Named moves (each a turn or a mirror), then the moves between two rows, first move first; the first pair answered:
zet (before |-> after):
[-10   9   8  14 -20   1   3  -7   7  -6  10   3 -11   8  -8   1  -1  -2
  -3  -2   9 -20 -12  -5  -8  -8  -8  -4   0   0   3  -1 -36] |-> [-10   7   5  12 -14   3   2  -1   5  -7   6   0 -10   5  -7   6   0  -4
   0   0   8 -18 -15  -5   0  -9  -4  -5  -5   3  11  -1 -38]
[ -3  -6   0   0   3  -5   0   1  -1   9  -7   2   2 -12  -2  11  -2  -1
   9  -1   0   0   3  -4  -6   1   8   4  -9  15  15   7  20] |-> [  0  -3   4   2  -3  -8   5 -11   4  12   2   6   1  -7   0  -3  -6   1
   1  -2   5  -1  12  -7 -17   8   1   5  -1   9  -1   4  24]
[ 31  18   5  15  -9  -9   8   1  -9   5  21 -13   2  -5   2 -14  -7  -2
  14   8   0  -9  31 -17   8  -6   5  12   8 -14  -5  17  -4] |-> [ 28  14   1  16  -1  -4   4  13 -14   0  11 -17   3  -9   2   0  -4  -3
  22  10  -5  -8  20 -14  19 -13  13  11  -1  -8  14  17  -7]
[ -1  -6   3  -9   9  -3   0   4   7   1   3   4  17  -6  17  13   4  -4
   4   1  13  -8  11  -2   4  -6   0  -2   8 -22  24  -2  -1] |-> [  1  -3   5  -9   5  -5   1  -1   9   2  11   8  16  -3  18   6   3  -1
  -3  -2  16  -7  15  -4  -1  -3  -6  -1  13 -25  15  -3  -1]
sori (before |-> after):
[  7   1   8  13 -15  15 -12  21   3  -3  10 -22   0  11   0  18   7   6
  -2   0  -2  -7  15  -6  -2  -5  -7   4   3   0  19   8  -1] |-> [  3   2   7  12 -15  13 -14  21   4  -4  11 -18  -1  10  -1  22   6   6
  -2   2  -2  -7  12  -6  -1  -7  -5   2  -1   1  24   6  -1]
[  0   3   0  11  -6  19  -4  16   2  -9  -2 -21 -16  -2  -9  25 -15   9
   9   9 -13 -15 -14   0  19 -28   5   2 -12  12  13   8 -18] |-> [ 11   1  -1  15  -6  25  -1  18  -4  -9 -11 -35 -11   5 -13  14 -12   6
   9   7 -10 -13 -11  -5  24 -17   2   8   0  13  -1  10 -18]
[  9  -7  -3   7   2   2  -7   1  -8   1  -5  -6   1   7  -4  -8   3  -6
   9   0 -13  12  11   4   0   3   8   2   0   5  -2   1  27] |-> [ 14  -8   1   8  -2   2  -4   2  -6   2   0  -5   4   7   5 -10   3  -5
   4  -1  -5   6  20  -2 -10   5   3   1   9  -5  -7  -2  22]
[-19  11  14  -8   4  -5  -8 -11   2  11 -24  18 -32  15 -14 -15 -11  -4
 -10   2 -10  11 -27  19  17  19 -19  -2 -16  31 -20  22  14] |-> [ -5   7  15  -4  -3   0  -2  -9  -1  10 -26   9 -24  25  -7 -30  -9  -8
 -16  -3  -1  10 -13  10  16  32 -24   4   4  21 -40  19  13]
luda (before |-> after):
[ -8  -9   1  15  -5 -17  -8   7   8  -2  25  19  19 -12  29  12  -5  15
   5  -8  -4  -2  18  -5 -26  -9  -6  -6  -5 -21   5 -11  17] |-> [-19   0   1  15 -11 -12  -7  12  10  -7  28  24  11 -16  21  20 -10  17
   3 -10   0  -6   3  -6 -24 -13  -9  -9 -12 -10  10 -10  -5]
[  5   9   3  -9  14   3  10 -37 -10   5 -29 -15 -16 -23   4  -5  28   6
   0  -5 -16  10  -8  -2  21  30 -17  -8  19  18  -7  32  24] |-> [ 13  10   7  -5   2   2  14 -37  -3   4 -17 -16 -15 -12  12 -17  27   6
  -8  -9  -7   1   6 -10   7  33 -25  -8  36   5 -23  29  21]
[  1   6 -14 -10   3 -16  15  -4  -5  10  15   7  -7  -7   0   1   4 -11
  -7   8   9   7   9  -3  -6  -4 -11 -11  -8   4  -5  -4   6] |-> [ -1   7 -14 -10   3 -14  14  -1  -4  10  12   8  -6 -10  -3   1   3 -11
  -7   6  10   7   6  -2  -4  -3 -12 -10 -10   4  -3  -5   3]
[ -9   6   4  -1   0  -6  -1 -13   5  -1   3   9  -3  -3  -5   2  -4   9
  -6   7  -5  -3  -5   1  -4 -12   2  -5 -11   4   8   5   6] |-> [ -8   0   2  -1   4  -8  -3 -14   3   1   1   6   1  -3  -3  -1  -2   7
  -5   8 -10   0   1   0  -3  -9   5  -2  -8   1   7   6  17]

Each pair is two moves apart.
[-14   1  18 -10   5 -19   4 -28   8   2  21  34 -12   0  20   7   1  14
 -20   4  -7  -7   5   5  -5 -16  -2 -12   1  -6  14  -2  12] |-> [-15   3  14  -7   7 -15   4 -35   1   9   9  28 -21   0   5   2   2  15
 -15   5 -23   4  -8  12   3 -10   0 -10  -7  12   4   2  24] : sori then zet
[ 10 -11  -2  15  -9  18   0  10  -4   6   3 -11   5   6   1 -21  -2 -10
   4 -13  -5   1   3  -5  -7   5   0  14   2  -6 -13   1   0] |-> [ -1  -7  -4  12 -10  22   0  14  -3   3  -2  -7  -2  -4 -10 -10  -4  -9
   5 -13 -10   2 -19  -1   1   0   0  11 -15  10   0   3 -13] : luda then luda
[  3  -1  -3   1   2   3   0   0  -6   4 -15  -4  -2   1  -9  -4   3  -1
   8   2 -11  10   0   1   6   6   9   2  -6   7   5   2   6] |-> [  6   5   1   4 -13   2   4  -1   2  -1   1  -1  -4   8  -5 -10  -1   0
  -3  -3   4   0   6  -7  -8   5  -3   1   8  -3 -11  -1  -9] : luda then luda
[ -5 -28 -11  17  -5  -2   4  13   4 -14   1  -3   5   3  19   0   4  -3
  10  -1   0  -5   7   8  -2 -11  12   9  11 -12   7   5   8] |-> [ -7 -21  -9  19  -8  -2   4  14  10 -15   5   0   0   3  21   2   2   0
  10  -4   2  -9   6   6  -7 -13   8   9  12 -12   7   4   1] : sori then luda
[ 10 -17 -17   3   9   0   7   4 -15  12 -18 -13  14   3   0 -13  11  -5
   6   5  -5  13   3  -3  13  17   2  10  13   0 -17   9  15] |-> [  4 -15 -19   6   7   9   2  28 -13   0 -17 -19  12  -1   0   5   9  -7
  11   1   2   1 -11  -9  19   5   5   6   7   4   1   7 -15] : luda then zet
[ 30 -12  10   9  -1   9  -8  -3  -8   3  -2  -2   7  18  -1 -14   2  -6
   2  -7  -1  -6  24  -7  -2  11  -6   2  13  -7 -23  -4  -1] |-> [  5   0   3   7  -5  16 -12   4  -2  -5 -10   6 -11  -2 -21  10  -5  -1
   3  -5  -5  -4 -22  -2  14  -2  -3  -4 -15  23   0   0 -29] : luda then luda
[ -7 -12   2 -10   9 -15   1   4   6  -4   6  11   8 -18  20   8  -2  -2
   5   5   6   0   2   1  -2  -7   6  -6 -11 -21  20  -1   7] |-> [  5 -16   1  -6  11 -14   4   0   0   1   2   3  15  -7  20  -3   2  -6
   7   5   0   3  18  -2  -5   3   4   0  -1 -24   5   1  21] : sori then luda
[ -4   8   4  -3 -10  -4   5  -1  12  -2  -3   4  -1  -7   5  -3  -4   4
 -19  -8  23  -3  -8  -5   7  19 -12   5   8   0  -7  -5 -30] |-> [ -3  -6  -2 -10  10  -1   0   7  -2   0 -23  -6   9 -14   3  10   5  -1
   0   0   8  12 -12   5  27  13   8   6  -7   3  17  -2 -13] : zet then luda
[ -1   1   8  -6   2  -4  -1   5   0 -12   5   2  -2 -11  11  17   4   0
  -1   8   7  -1  -1   3   4  -7   1   1 -13  -2  14  -1   0] |-> [ -5  11  11  -8  -4  -7   2  -3   6  -9  12   8  -8 -10   7  10  -2   5
  -9   7   7  -1  -5   4  -3  -3  -6   1 -12   0   5   0  -3] : zet then luda
[ -9  -9   0 -14  -2  -1   6  -4   6   3   8   8  -4  -9   2  14 -12   2
 -10   2   6  -4 -11  -2 -14   0 -13  19  -6  -2   9  -4  -4] |-> [ -4 -12  -3 -14   7   2   7  -3  -6   6  -9  -1  -2  -7  -4  11  -7   0
  -2   4  -6   6 -14   3  -2   6  -7  24 -11   3   7  -1   9] : luda then sori
[  4  -5   4  -4   3   3   2   2   1  -4  12  -9  14   2  -7   0   0   0
  -2  -4  14 -17  -9  -9  16  -1  -4   6   4 -18  16  -2 -25] |-> [ -6  -1   8  -9   2  -5   1  -5   6  -3  21   3   9  -3  -7   3  -3   3
  -6  -3  11 -19 -12  -5   9  -5  -7   2  -2 -15  19  -4 -24] : zet then sori
[-10  -1   2  -6   1   0   3 -26 -12   1  -1   7   4 -23 -10   6   5  -9
   4  11  -5  13  -6   4  14   5   4   9   5   7   2  -7  16] |-> [ -4  -1   4  -3  -2   0   4 -30 -11   2   1   4   4 -17  -8  -3   4 -10
   0   9  -1  14  -1   3   8  12  -1   8  14   1  -8  -6  17] : zet then sori
